j428: [124 110 142 107 137 119 134 110 119 129 122 135 110 124 133 125 133 146
  99 104 139 134 145 139 143 134 138 119 152 123 136 135]
j627: [  6 131  93 160  53 110 111 166 132 102 146 176 167 110 130 115 121 100
 163 128 154 137 112 118 164 111 150 143  98 110 112 184]
j171: [131  93   6 160 108  89  98  95 112  86 126 185 109  99 110 158   4 182
  67  73 110 138 163 113 106 132  95 129 169 161 138 123]
j746: [134 124 208 124 128 132 143 108 110 122 108 124 104 117 129 143 128 134
 126 120 128  95 116 141 115 144 105 135 143 139 147 130]
j644: [135 116 140 101 163  99 149  87 125 160  89 148 125 138 123 118 103 143
 100  81 144 100 147 170 205 171 119 140 143 139 117 143]
which: [135 116 140 101 163  99 149  87 125 160  89 148 125 138 123 118 103 143
 100  81 144 100 147 170 205 171 119 140 143 139 117 143] -> j644
next: [  6 131  93 160] -> [53]
next: [123 118 103 143 100  81 144 100 147 170 205 171] -> [119]
next: [104 117] -> [129]
next: [130 115 121 100 163 128 154 137 112 118] -> [164]
next: [125 133 146  99 104 139 134] -> [145]
next: [135 143 139] -> [147]

j171: [123 129 128 126 133 130 127 119 121 116 125 132 137 123 129 128 126 134
 130 131 119 124 125 125 131 128 124 130 125 129 125 126 126 118 127 150
 129 125 130 126 127 131 130 124 124 121 129 130 139 126 123 127 124 128
 127 127 128 125 132 135 130 144 133 134]
j845: [179 162 131 155  28 146  30 159 105 124 161 142  46 171 162 124 126  53
 130 182 152 130 120 193 131 129 143 149 100  77 193 113 150 165  91 146
 149 129 161 163 160 113 115 178 187 172  56  58  80 103 125 131 187  65
  65 127 105 175  99 115 180 129  88  82]
j567: [122 129 131 131 135 127 129 130 122 125 124 132 129 123 129 128 126 133
 130 131 121 124 128 125 133 128 122 130 123 129 130 119 126 124 125 125
 129 141 134 119 127 131 133 124 124 121 129 130 137 126 117 129 124 115
 128 127 128 133 132 129 144 142 131 127]
j958: [122 129 131 127 135 127 129 129 132 125 124 128 129 123 129 128 126 133
 130 131 119 124 120 125 131 128 122 130 123 134 125 127 126 124 125  98
 129 137 130 126 127 125 133 119 124 121 129 130 137 126 126 130 124 128
 128 127 128 125 132 135 130 144 131 127]
j501: [122 129 131 127 129 127 129 130 132 127 126 132 129 123 129 128 128 133
 130 131 119 124 120 125 131 128 122 130 123 129 125 127 126 124 125 106
 129 127 130 126 127 131 133 124 124 121 129 130 137 126 123 130 124 128
 128 127 128 125 132 133 130 144 131 127]
j644: [134 129 131 125 127 135 128 129 127 124 129 132 129 123 129 128 126 117
 127 131 119 124 120 125 131 128 120 130 134 121 122 137 126 134 123 127
 122 156 126 138 127 132 132 124 124 137 125 120 122 123 123 130 124 128
 128 127 128 125 134 135 126 146 131 123]
j372: [122 129 131 127 130 127 129 130 132 116 124 132 128 123 129 123 126 133
 130 128 119 124 120 125 131 128 123 130 120 129 125 127 126 134 125 129
 129 129 130 127 123 125 133 124 129 121 129 130 131 126 123 130 129 128
 128 127 128 125 130 135 130 144 127 127]
j627: [122 129 131 127 139 127 129 130 132 129 124 132 129 123 129 128 126 133
 130 131 119 124 120 125 131 128 122 130 123 129 125 127 126 124 125 141
 129 107 130 126 127 131 133 125 124 121 129 130 137 126 123 126 124 129
 128 127 128 125 133 135 130 144 131 134]
j428: [120 129 131 121 147 127 133 130 132 134 124 132 129 123 129 128 126 133
 130 125 119 121 116 125 136 128 122 130 123 129 111 127 126 124 125 126
 126 123 126 117 124 131 133 122 110 118 136 130 137 126 123 130 110 128
 128 127 128 125 132 137 130 147 131 132]
j746: [121 129 132 127 135 127 129 130 132 132 125 132 128 139 129 128 126 133
 130 136 114 124 120 125 129 128 116 130 123 129 125 124 126 124 125 139
 129 136 129 126 133 131 133 114 122 121 129 130 137 126 123 130 122 128
 128 127 128 127 126 135 130 144 131 127]
j595: [ 97 121 139 121 168 127 150 130 135 124 119 131 137  99 121 128 124 151
 130 127 119 124 120 125 131 125 122 130 121 129 105 127 126  95 134 151
 129 128 130 119 108 131 141 104 104 121 143 135 161 126 117 130 104 138
 138 127 132 125 132 168 119 147 139 136]
j532: [122 129 133 126 135 127 129 130 132 115 124 130 129 123 129 128 130 133
 123 131 119 124 120 125 131 128 122 130 123 129 125 127 126 122 125 112
 129 122 130 126 127 131 133 124 124 121 127 130 137 126 123 130 124 128
 135 127 128 125 132 133 127 144 131 127]
next: [123 129 128 126 133 130 125 119 121 116 125] -> [136]
next: [127 135 127 129 129 132 125 124 128 129 123 129] -> [128]
next: [131 128 122 130 123 134] -> [125]
next: [129 123 129 128 128 133 130 131 119 124 120] -> [125]
next: [126 123 130 129 128 128] -> [127]
next: [124 119 131 137  99] -> [121]
next: [115 124 130 129 123 129 128] -> [130]

j595: [138 130 145 145  91 109 168 107 152 203  94 143 140 102]
j958: [184  93 108 170 101 138 129 181 228 204 160 148 138  26]
j567: [129 180  57 162 136 119 112 180 186 184 185 134 131  41]
j171: [184 108 170 129 228 138 181  93 101 185 179 123 117  24]
j532: [184  93 108 170 101 138 129 181 228 204 160 148 138  41]
j746: [184  93 108 170 101 138 129 181 228 204 160 148 138  10]
which: [184  93 108 170 101 138 129 181 228 204 160 148 138  10] -> j746
which: [184  93 108 170 101 138 129 181 228 204 160 148 138  26] -> j958

j428: [ 85  90 108  53  71 198 126 167 137 134 160 151 221 154 127 173  61 113
  77  46 164  87 144 133 228  86 183 141 133  52 175 240 149 125 130 216
 163  91 188 186 187 203 236 183  94  84 121 139]
j567: [ 85  78 108  53  71 198 148 167 137 134 160 151 221 154 127 173  61 113
  77  46 199  87 144 133 228  86 183 141 133  52 175 240 149 125 130 216
 163  91 235 186 187 203 236 220 122  84 121 139]
j958: [133 228  86 183 141 133  52 175 240 149 122 151 221 154 127 173  61 113
  77  46 199  87 144 133 228  86 183 141 133  52 175 240 149 125 130 216
 163  91 235 186 187 203 236 220 122  84 121 139]
j171: [193 240 210 228 214 111 140 131 145 151 135 170  93 117 160 108 237 154
 188 242  82 203 163 164 121 193 126 188 173 202  99  65 139 209 176 105
 106 163  34 106 135 120  76  94 183 189 181 135]
j372: [ 80 101 122  61  75 174 128 147 117 117 139 151 192 121 114 139  76  92
  66  60 157  89 137 123 219  82 165 149 129  42 136 199 129 143 127 193
 125  69 174 157 176 187 202 193 122  75 119 115]
j746: [168  88 105 155 148 127 150 147 170 161 135  88 118 190 165 165 123 184
 184 135 173 145 118 137  67 168 127  75 120 194 179 128 157  72 115  97
 186 205 199 162  97 109 119 130 122 169 124 187]
next: [237 154] -> [188]
which: [ 85  90 108  53  71 198 126 167 137 134 160 151 221 154 127 173  61 113
  77  46 164  87 144 133 228  86 183 141 133  52 175 240 149 125 130 216
 163  91 188 186 187 203 236 183  94  84 121 139] -> j428
next: [ 82 203 163 164 121 193] -> [126]
which: [ 85  78 108  53  71 198 148 167 137 134 160 151 221 154 127 173  61 113
  77  46 199  87 144 133 228  86 183 141 133  52 175 240 149 125 130 216
 163  91 235 186 187 203 236 220 122  84 121 139] -> j567
next: [ 94 183] -> [189]
next: [ 77  46 164  87] -> [144]

j501: [127 131  87 131 133 175]
j958: [127 117 141 134 127 115]
j567: [129 125 232 128 125  18]
j627: [128 132 101 125 123 148]
j595: [130 125 223 127 124  25]
j532: [128 124 149 131 132 110]
j746: [127 123  88 127 119 161]
j372: [128 124 149 133 129 118]
j171: [130 128 220 126 127  29]
j644: [127 131  79 129 134 185]
next: [125 232 128 125] -> [18]
next: [149 133] -> [129]
next: [220 126 127] -> [29]

j567: [249  57 119 138]
j746: [212  98 119  84]
j595: [186 102  40 110]
j372: [212  96  85  83]
j532: [197  93  31 105]
j428: [247  47  88 154]
j644: [235  66  97 120]
j171: [225  90 125  81]
j958: [210 100  63  98]
j501: [243  53  75 133]
next: [212  98] -> [119]
next: [ 98 119] -> [84]
next: [93 31] -> [105]
next: [225  90] -> [125]
next: [210 100] -> [63]
next: [ 57 119] -> [138]

j845: [136 126 136 162  95 114 117]
j171: [127 168 112  33 181 112 112]
j567: [140  76 165 218 100 104 121]
j958: [125 145 131 229  58 156 146]
j532: [141 145 131 127 108  96 101]
j644: [108  84 126 248  47 208 181]
j627: [129 102 137 197  83 145 139]
j372: [145 131 226  58 156 145 137]
next: [102 137 197  83] -> [145]
which: [141 145 131 127 108  96 101] -> j532
next: [145 131 229  58 156] -> [146]

j428: [116 163 220 240  64 224 168 160  18]
j627: [118 103 124 151 159 129 101 117 109]
j746: [135 130 123 142 133 133 113 131 127]
j845: [132 149 154 162 103 155 147 138 104]
j171: [130 109  95  55 134  81 137 115 185]
j501: [124 117 112 139 157 121 100 120 130]
j567: [143 127 106 119 141 119 102 131 147]
j958: [109 130 182 206 114 189 130 142  44]
j372: [125 118 123 107 130 119 127 127 135]
j595: [182 209 114 189 130 131 123 132 126]
next: [107 130] -> [119]
next: [182 206 114 189 130] -> [142]
next: [ 64 224] -> [168]
next: [112 139 157 121] -> [100]
next: [135 130 123 142] -> [133]
next: [118 103] -> [124]

j428: [113 143 165 114 172 133 159  91]
j627: [178 135 157 142 163  98 136 174]
j845: [131  99  83  95 174 199 116  66]
j171: [ 83  95  99 131 140 124 141 121]
next: [142 163  98 136] -> [174]
next: [163  98] -> [136]
next: [113 143] -> [165]
next: [172 133 159] -> [91]
next: [ 83  95  99 131] -> [140]

